Each named move below is a turn or a mirror, shown by a few rows before and after it. Which moves, in which order, take the first row of each later pair to the second? The first pair is answered.
zopa (before |-> after):
[-0.16  1.00 -0.44  0.33  0.42  0.77  1.13  0.02  1.42  1.54  0.49  0.12
 -0.74 -2.51] |-> [ 0.62 -0.52 -0.95 -1.98 -0.38 -0.57 -0.80  1.64  0.61  1.34 -0.74  0.49
  1.23  1.06]
[-0.99 -0.68  0.76  0.85 -0.58 -0.24  1.55  1.08 -0.98  0.35 -0.01 -1.87
  0.37 -1.87] |-> [-0.59 -1.40  0.50 -0.23 -0.98 -0.84  0.60  1.86 -1.33  0.29 -0.63 -1.66
  1.32 -0.16]
[ 0.52 -0.97  0.36  0.40 -0.11 -1.11  0.89  2.24  0.87  0.63 -0.71 -0.28
 -0.51 -0.81] |-> [ 0.48 -0.96  0.34  0.42 -0.06 -1.09  0.92  2.21  0.89  0.62 -0.75 -0.29
 -0.52 -0.82]
giri (before |-> after):
[ 0.65  0.54 -0.75 -1.06  0.69 -0.07  1.15  1.08  0.60 -0.90 -1.20  0.16
  0.46  0.17] |-> [ 0.61  0.76 -0.39 -0.48  0.82  0.05  0.99  0.49  0.10 -1.68 -1.25 -0.47
  0.31  0.43]
[ 0.16 -1.02  0.89  0.13 -1.24 -0.38  0.51  2.39  0.29  2.01 -0.56 -0.63
  0.80 -0.26] |-> [ 0.11 -0.14  0.82  0.66 -0.49  0.19  1.43  2.48  0.53  1.42 -0.86 -1.00
  0.28 -1.15]
[ 0.59 -0.23 -0.56 -0.19 -0.30 -0.47  0.82  1.58  0.39  0.67 -1.00 -0.13
  0.60 -0.51] |-> [ 0.60  0.36 -0.30  0.53  0.20 -0.08  1.16  1.22  0.16 -0.23 -1.22 -0.79
  0.23 -0.81]
zutom (before |-> after):
[-0.08  1.40  0.20  1.01  0.64 -0.78 -1.18 -0.98 -0.52  0.51  1.31 -0.33
  0.07  0.77] |-> [-0.15  1.65  0.07  1.02  0.95 -0.55 -1.00 -1.05 -0.29  0.30  1.25 -0.20
 -0.13  0.54]
[-0.31 -0.54 -0.02 -0.02 -0.55 -0.37  2.55  0.78  0.93  1.33  0.39  1.30
 -0.01 -2.65] |-> [-0.01 -0.52 -1.46 -2.30  0.31 -0.41  1.01  1.03  1.14 -0.36 -0.49  2.63
  0.69  0.39]
[ 0.26 -0.80 -0.14 -0.92 -0.71  0.12 -0.49  0.09  0.90  0.90 -0.39  1.20
  0.48  0.47] |-> [ 0.07 -0.57  0.32  0.05 -0.82  0.36  0.35 -0.07  0.99  1.47 -0.07  0.76
  0.03 -1.01]
lod (before |-> after):
[-0.57 -1.03  0.49  2.71 -0.03  1.50  0.16 -0.81  0.52  0.38  0.91 -0.31
 -0.63 -0.90] |-> [-0.28 -1.33  0.68  2.68 -0.49  1.10  0.49  0.46  0.38  1.02  0.41 -0.78
 -0.10 -1.13]
[-0.61 -0.57  1.12  0.49 -0.88 -1.36 -0.39  0.93 -0.79  0.49 -0.75 -2.36
  0.72 -0.62] |-> [-0.38 -0.09  0.63 -0.02 -0.19 -1.17 -0.41  1.41 -0.76 -0.59 -1.46 -2.36
  0.85  0.18]
[ 0.61  0.04 -1.52 -2.29  0.90  0.57 -0.11  2.10  0.42 -1.19 -1.94  0.52
  0.20  1.69] |-> [ 0.04  0.44 -1.74 -2.05  1.41  1.19 -0.75 -0.14  0.71 -1.96 -0.86  1.29
 -0.71  1.80]
[ 0.69 -0.07 -0.98 -0.04  1.56 -0.21  2.02  1.04  0.59  0.33 -1.44 -0.30
 -0.63 -0.87] |-> [ 0.56  0.26 -1.24 -0.16  2.01  0.08  1.76  0.45  0.69 -0.39 -1.36 -0.01
 -0.91 -0.53]

Between the rows of a pair lie two moves.
[-0.37  0.79  1.46  2.38 -0.04 -0.20  1.69  0.25 -1.08  0.39  0.14 -1.80
 -0.51 -1.28] |-> [ 0.37 -0.67  0.36 -0.45 -0.86 -1.42  0.37  2.62 -0.94  1.33 -0.90 -0.47
  1.40  1.29]	zopa giri
[ 0.01 -1.21  0.17 -1.07 -0.11 -0.75 -0.78  0.55 -0.17  0.71 -0.93 -0.46
  1.12  0.82] |-> [-0.19 -0.70 -0.28 -1.24  0.68 -0.27 -1.20 -0.49  0.01 -0.51 -0.81  0.00
  0.68  1.41]	lod lod
[ 0.36  0.94 -1.35 -0.10  0.62  0.84  0.66  2.14  1.20 -0.28 -0.77  0.56
 -0.06 -1.23] |-> [ 0.31  0.04 -0.10  0.99 -0.69  0.22  0.74  2.18  0.46  1.10 -0.26 -0.45
  0.17 -2.05]	zutom zutom
[ 0.63  0.31 -1.52 -2.08  0.41 -0.01  1.93  3.38  0.07  0.98 -0.39  1.77
  1.74  0.29] |-> [ 0.39  2.10 -1.73 -1.12  2.38  1.23  2.06  1.62 -0.14 -2.15 -0.69  1.07
  0.60  0.65]	lod giri
[ 0.74  0.96 -0.62  0.16 -0.46 -0.88  0.15 -1.46  0.17 -0.54  0.40 -0.01
  0.09 -0.66] |-> [ 0.75  0.49 -0.70 -0.22 -0.82 -1.14 -0.18 -1.33  0.18 -0.08  0.52  0.31
  0.34 -0.30]	giri giri
[ 1.58 -1.07  0.06  1.23 -0.18 -0.31  1.61  1.07  0.11  1.20  0.12 -1.54
 -0.35 -1.23] |-> [ 1.94 -0.74 -0.41  0.56  0.40 -0.32  1.56  1.90  0.02  0.23 -0.82 -1.63
  0.02 -0.23]	lod zopa
[ 0.46  0.23 -0.71 -0.54  0.21  0.05 -0.30  0.53 -0.43 -0.91 -0.70  0.09
  0.60  1.46] |-> [ 0.51  0.00  0.28  0.75 -0.49 -0.18  0.53  1.03 -0.95  0.03 -0.65 -1.13
  0.61  0.11]	zutom lod
[-0.14  0.17  0.25  0.65 -0.15  0.12 -0.19 -1.01 -0.32  0.00  0.74 -0.34
 -0.58 -0.74] |-> [-0.17  0.43 -0.41  0.02  0.36  0.34 -0.41 -1.08  0.06 -0.49  0.65  0.35
 -0.70 -0.25]	giri zutom
[ 0.07  1.73  0.12  0.15  1.22  1.57  0.48 -0.04  0.19 -2.54  0.77  0.75
 -0.88  0.62] |-> [ 0.46 -1.02  0.59 -1.15 -1.57 -0.45 -0.72  1.75 -0.34  0.85  1.09  1.27
  0.99  1.55]	zutom giri
[-0.54 -0.40 -0.99 -0.95  0.06  0.62 -0.78 -0.22  0.61 -0.61  0.43  2.45
  0.02  0.25] |-> [-0.78  0.39 -0.66  0.06  0.59  1.19 -0.11 -0.89  0.61 -1.18  0.58  1.90
 -0.68 -0.75]	zopa giri
[-0.59  1.17 -0.93 -0.46  0.87  1.46 -0.06 -1.57  0.84 -0.55  0.78  1.14
 -1.10 -0.55] |-> [-0.48  0.00 -0.94 -1.36 -0.03  0.68 -1.38 -1.58  0.44  0.04  0.95  1.60
 -0.32  0.97]	zopa lod
[-0.56  1.73  0.33  0.38  2.29  0.83  0.67 -0.16  0.49 -2.19 -1.29 -0.22
 -0.13 -0.09] |-> [-0.59  0.78  1.94  2.04  0.66  0.18  1.11 -0.21 -0.34 -0.28 -0.55 -1.59
  0.00 -1.65]	zutom zutom
[-0.35  0.56 -0.74 -0.51  0.08  0.34 -0.05 -0.12 -0.25 -0.92  0.51 -0.10
 -0.10  0.56] |-> [-0.49 -0.02 -0.22 -0.20 -0.63 -0.01 -0.42 -0.54 -0.56 -0.14  1.04 -0.24
  0.00  0.44]	lod zutom
[-0.70 -0.60  0.62  1.03 -1.69 -0.37 -1.13 -2.15  0.22  1.67  2.42 -1.05
 -0.16 -0.21] |-> [-0.37 -1.22 -0.12 -0.50 -2.03 -0.85 -1.38 -0.69  0.69  2.56  2.02 -0.01
  0.70  0.50]	giri zopa
[-0.06 -0.23 -0.95 -1.03  0.00 -0.21 -1.08  0.12 -0.69 -1.02 -0.37  0.67
  1.02  1.42] |-> [-0.31  0.04 -1.44 -1.29  0.25  0.18 -0.77 -0.09  0.12 -0.62  0.08  1.54
  0.56  0.71]	giri lod
[ 0.64  2.21  0.24  2.53  2.22  1.22  2.62 -0.04  0.56 -1.33 -0.07 -1.13
 -1.86 -2.72] |-> [ 2.00 -0.20 -1.28 -1.97  0.94 -0.92 -0.12  3.59 -0.03 -0.87 -2.25  0.27
  1.44  2.68]	zopa giri
[-0.88 -0.03  0.28  0.73  0.55  0.66  1.92  0.88  1.54  1.70 -0.37  0.00
 -0.88  0.09] |-> [-0.62 -0.11  0.02 -0.07  1.01  0.41  0.32  0.27  0.65 -0.46 -1.16 -0.25
 -0.35  2.98]	giri zutom
[ 1.22  0.25 -0.48  1.21  0.02  0.06  0.00 -0.45 -1.20 -1.44 -0.51  0.36
  0.79  0.68] |-> [ 1.11 -0.32 -0.31  1.10 -0.52 -0.27 -0.52 -0.85 -1.29 -0.83 -0.04  0.58
  0.89  0.85]	zopa giri
[-0.51 -0.32  0.19 -0.05 -0.78  0.16  0.33 -0.05  0.46  0.87  0.50  0.15
 -0.53 -0.36] |-> [-0.35 -0.09  0.22  0.10 -0.56  0.24  0.80  0.51  0.36  0.67  0.08 -0.33
 -0.52 -0.63]	giri lod
